One turn sends every row of this set to another row. A few are shown first. Where does it send the rows asked after them?
Z560: [ -6  -5   8  -7  12  -3  -5  -7   1 -12  14   5  26  -3  -3 -23 -10   2
  -4]
Z136: [ 10  -5   1  -9 -10   6   7  -8  15 -12   9  19   5 -11  -1  -7 -17   6
 -12]
Z277: [  4  -1  18 -14   5  -2   1 -18   7 -19  11   7  20   8  -7  -8 -11  13
  -8]
Z900: [  9  -3   2  -7  -9   5   7 -11  12 -14   9  20   2 -10   1  -9 -16   4
 -14]
Z101: [ 18  -7  17  -9   0  -9   7  -1  10 -14   4  11  11 -13 -12  -9  -9   6
  -3]
Z944: [ -9  -5  -2  -4  -8   7  -4 -27  14 -10   3   1  11  -2  -1  -6  -6   1
  -6]
Z520: [ 10  -3   8 -12 -11  -3  -5   2  12  -5  -4   7  14 -18 -11 -16   1  -9
 -14]
Z634: [  5   0   1   0   1   5   4  -9   2 -13  13  -6  11  -9  -8 -10 -10  -4
   2]
Z818: [  5   9   8 -11  -3  -5  -3  -4   4  -8  -6  -2  23   0 -10 -13   7   1
  -1]
Z550: [-10  -4  -1  -4  -6   9  -4 -25  15  -9   5   1  11   0  -2  -8  -5   0
  -3]
Z597: [ 10  -4   8 -13 -10  -5  -6   1  17  -5  -3   8  16 -18 -11 -14   1 -10
  -9]
Z114: [  6  -2  15 -15  -2  -5  -8 -13   9  -5  -1  13  22   1  -8 -20   1  22
 -11]
Z637: [-10  -2  -4  -5  -5   5  -4 -26  13  -9   4   2  13   2  -2  -8  -8  -2
  -5]
Z54: [  9  -4   2 -10  -7   7   7 -10  14 -14   8  22   6 -14   2  -9 -16   4
 -10]
Z967: [ -6  -5   6  -5  12  -6  -5  -6  -1  -9  13   5  25  -4  -2 -20 -10   6
  -3]
Z173: [  5  -3  19 -18  -5  -7  -8 -13   8  -4  -1  13  21  -1  -8 -19   4  18
 -10]
Z831: [  9  -4   7 -12 -10  -6  -8   1  15  -5  -5   6  18 -17 -11 -14   1  -7
 -12]
Z257: [  5   0  17 -15  -5  -9 -10 -10   8  -4  -2  14  17   0  -8 -17   5  19
 -10]
Z274: [ 10   3   8 -15 -13   3   6 -21  12 -14  -1   8   9  -2   1   0   2  -2
 -10]
Z229: [ -6  -6   5  -5   9  -3  -4  -7   0 -11  14   3  26  -5  -2 -22 -11   3
  -5]
Z233: [ 10  -3   9 -10 -14  -7  -5   0  13  -4  -1   8  13 -18 -11 -14   0 -10
 -11]
Z417: [-11  -2  -2  -2  -7   5  -5 -23  14  -9   8   0  11   3  -3  -7  -7  -1
  -5]
Z220: [  5  -1  16 -17  -2  -3  -9 -10  11  -4  -2  15  20   1  -8 -20   4  21
  -9]
Z934: [ -5  -4   8  -6  10  -9  -5  -7  -1 -11  15   8  24  -1  -4 -23 -11   4
  -4]
Z615: [ 11  -5   0  -9  -9   3   7  -8  13 -13   7  22   8 -15   1 -10 -17   6
 -11]

Z967 turns into Z637
Z274 turns into Z101
Z54 turns into Z597
And these:
Z615 turns into Z831
Z417 turns into Z900

